[[241.83, 88.39, -33.80, -62.37, -0.06, -12.90, 39.33, 87.32, -45.73],
 [199.47, 219.79, -13.09, -201.50, 187.73, 149.69, 20.95, -210.18, 194.34],
 [-38.07, -199.77, -10.47, 3.30, -70.41, -16.43, 182.13, 82.36, -182.65],
 [-81.49, -148.24, 214.20, -207.57, -130.75, -48.88, -176.04, 237.02, -120.14],
 [168.44, -237.97, -119.20, -146.09, 183.33, -132.92, -182.67, -119.47, -112.48],
 [183.85, -219.71, 246.82, -110.81, 122.08, 143.33, -18.17, -122.24, 186.56],
 [54.01, -141.68, 262.93, 219.72, 260.38, 10.23, -57.15, -54.01, 117.75]] -> 117.75

[[-0.118, -0.063, -0.028, -0.112, -0.037, -0.133, 0.088, -0.150, -0.027, -0.048, -0.238, 0.019],
 [-0.149, -0.100, -0.041, 0.121, 0.149, 0.092, -0.196, 0.010, 0.015, -0.139, -0.194, 0.050],
 [0.052, -0.066, -0.032, -0.076, 0.023, 0.017, -0.091, -0.070, -0.115, -0.006, -0.029, 0.059],
 [-0.045, -0.131, -0.070, -0.031, -0.199, -0.064, 0.057, -0.214, -0.072, 0.211, -0.079, -0.117],
 [0.117, 0.005, -0.036, -0.096, -0.233, -0.080, -0.210, -0.022, -0.067, 0.128, 0.000, -0.090],
 [0.050, 0.114, -0.024, -0.017, -0.076, 0.005, -0.228, 0.126, 0.046, -0.114, -0.004, -0.028],
 [-0.156, -0.158, -0.131, 0.074, -0.113, -0.154, 0.050, -0.142, -0.064, -0.023, 0.021, -0.142],
 [-0.071, 0.188, 0.000, 0.115, 0.103, 0.141, -0.128, 0.119, -0.051, -0.152, 0.053, -0.050],
 [0.032, 0.078, -0.007, -0.102, -0.013, -0.040, -0.110, 0.126, -0.085, -0.048, 0.067, -0.060]] -> -0.060

[[-62.5, 0.5, -148.7, -63.5, -137.6, -63.8, -72.8, 21.2],
 [191.1, -25.3, -279.8, -52.6, -60.1, -167.2, -85.5, -112.7],
 [-47.0, 92.8, -207.4, -39.5, -122.0, -31.7, -134.9, 167.6],
 [-60.8, -51.4, -118.1, -89.0, -105.7, -92.3, -76.3, -4.8],
 [-96.5, 58.6, -173.5, -40.5, -124.1, -29.6, -122.9, 128.0],
 [-68.5, 42.3, -123.9, -48.5, -138.2, -26.1, -86.0, 87.4],
 [65.4, -8.1, -247.0, -160.9, -155.1, 69.6, 78.5, -50.3]] -> -50.3

[[-0.8, -1.7, -0.1, -0.7, -1.4, -0.9, -0.6, -0.8, -1.1, -2.6, -0.1, 0.3, -1.1],
 [-1.0, 0.7, 0.1, -1.1, -1.6, 0.0, -1.3, -0.9, -1.7, -1.1, 0.2, 1.0, -1.0],
 [-1.0, -2.6, -0.6, -1.6, 0.2, -0.2, -0.7, -0.3, -0.4, -0.7, -0.8, 0.1, -1.9],
 [-0.6, -0.3, -0.1, 0.1, -0.1, -0.1, -0.8, -0.6, -0.6, 2.2, -0.3, -0.8, 0.0],
 [-0.5, -1.9, -0.6, -0.5, -0.8, -0.9, -0.5, -1.3, -0.8, -2.2, -1.4, 2.6, -0.3],
 [0.0, -0.7, -1.5, -0.2, 0.5, -0.8, 0.1, 0.4, 0.8, -1.8, -2.8, -0.6, -0.9],
 [-0.8, -0.5, -0.1, 0.1, -1.4, -0.4, -0.7, -1.2, -1.2, -0.6, 0.2, -0.8, 0.3]] -> 0.3

[[-0.21, -0.04, 0.10, 0.21, 0.19, -0.18, -0.05, -0.16, 0.19, 0.18, -0.05, -0.09, -0.15, 0.05],
 [-0.04, 0.10, -0.16, -0.09, -0.04, 0.02, 0.21, 0.04, 0.12, -0.11, -0.18, 0.17, -0.12, -0.20],
 [-0.07, 0.17, 0.16, -0.20, -0.12, 0.21, -0.09, 0.17, -0.09, -0.06, -0.07, -0.01, 0.05, 0.18],
 [-0.17, 0.19, -0.14, 0.08, -0.05, 0.08, 0.04, -0.20, 0.18, 0.02, 0.18, 0.15, 0.01, 0.21],
 [0.06, -0.05, 0.05, -0.16, 0.02, -0.04, -0.09, 0.03, -0.02, -0.06, -0.17, 0.19, -0.05, -0.15],
 [-0.04, -0.18, -0.11, -0.08, 0.16, -0.11, -0.03, -0.10, 0.21, -0.15, -0.08, 0.12, -0.01, 0.15],
 [-0.06, 0.02, 0.10, 0.01, -0.05, 0.21, -0.17, -0.08, 0.10, 0.13, -0.18, 0.02, 0.11, 0.07],
 [0.18, -0.12, -0.19, -0.03, -0.12, 0.03, -0.11, 0.01, -0.15, 0.04, 0.13, -0.20, -0.06, 0.16]] -> 0.16
---
[ 625 -529 -581  358   21] -> 625, 21

[ 761  912 -597 -142] -> 761, -142

[-542  910   53 -573] -> -542, -573

[ 40 -13 -48 -32] -> 40, -32

[[844 505  25 417 315]
 [646 646 599 440 615]
 [781 442 116 429 214]] -> 844, 214

[-43 -20  15  -5  -4  32 -13] -> -43, -13
---
Q: ((23, -32, -51, 65, -59, -34, 32), (-45, 24, -5, -37, -27, 4, -17))
A: 4
Q: ((25, -19, 14, -50, -51, -46, -7), (64, 39, 18, 3, -42, -65, -58), (-61, -56, 18, -20, 31, 53, 70))
A: 53
Q: ((-13, -51, 10, 10, -16, -5), (28, -11, 23, -20, -11, -3), (-24, -74, 1, 22, -19, 2))
A: -19
Q: (-11, 20, -73, 51, 13, 24, -56)
A: 24
Q: ((-22, 51, 82, 30), (-16, -6, 20, -11), (-19, 9, 17, 26))
A: 17
Q: (65, -57, 36, 30, 54, 2)
A: 54
Q: ((7, -67, 53, 25, -2, -32, -2), (7, -2, 23, 46, 12, 47, 36))
A: 47
Q: ((-5, -35, 4, -32, 34), (34, -63, -24, 68, 14))
A: 68
Q: ((-37, -38, -42, 13, 61, -1, 22), (-39, 4, 36, 32, 44, 56, -18), (36, -19, -28, -45, -22, 0, 19))
A: 0
Q: ((-2, -24, 19, 19), (28, -40, -12, -59), (37, 24, -3, -64))
A: -3
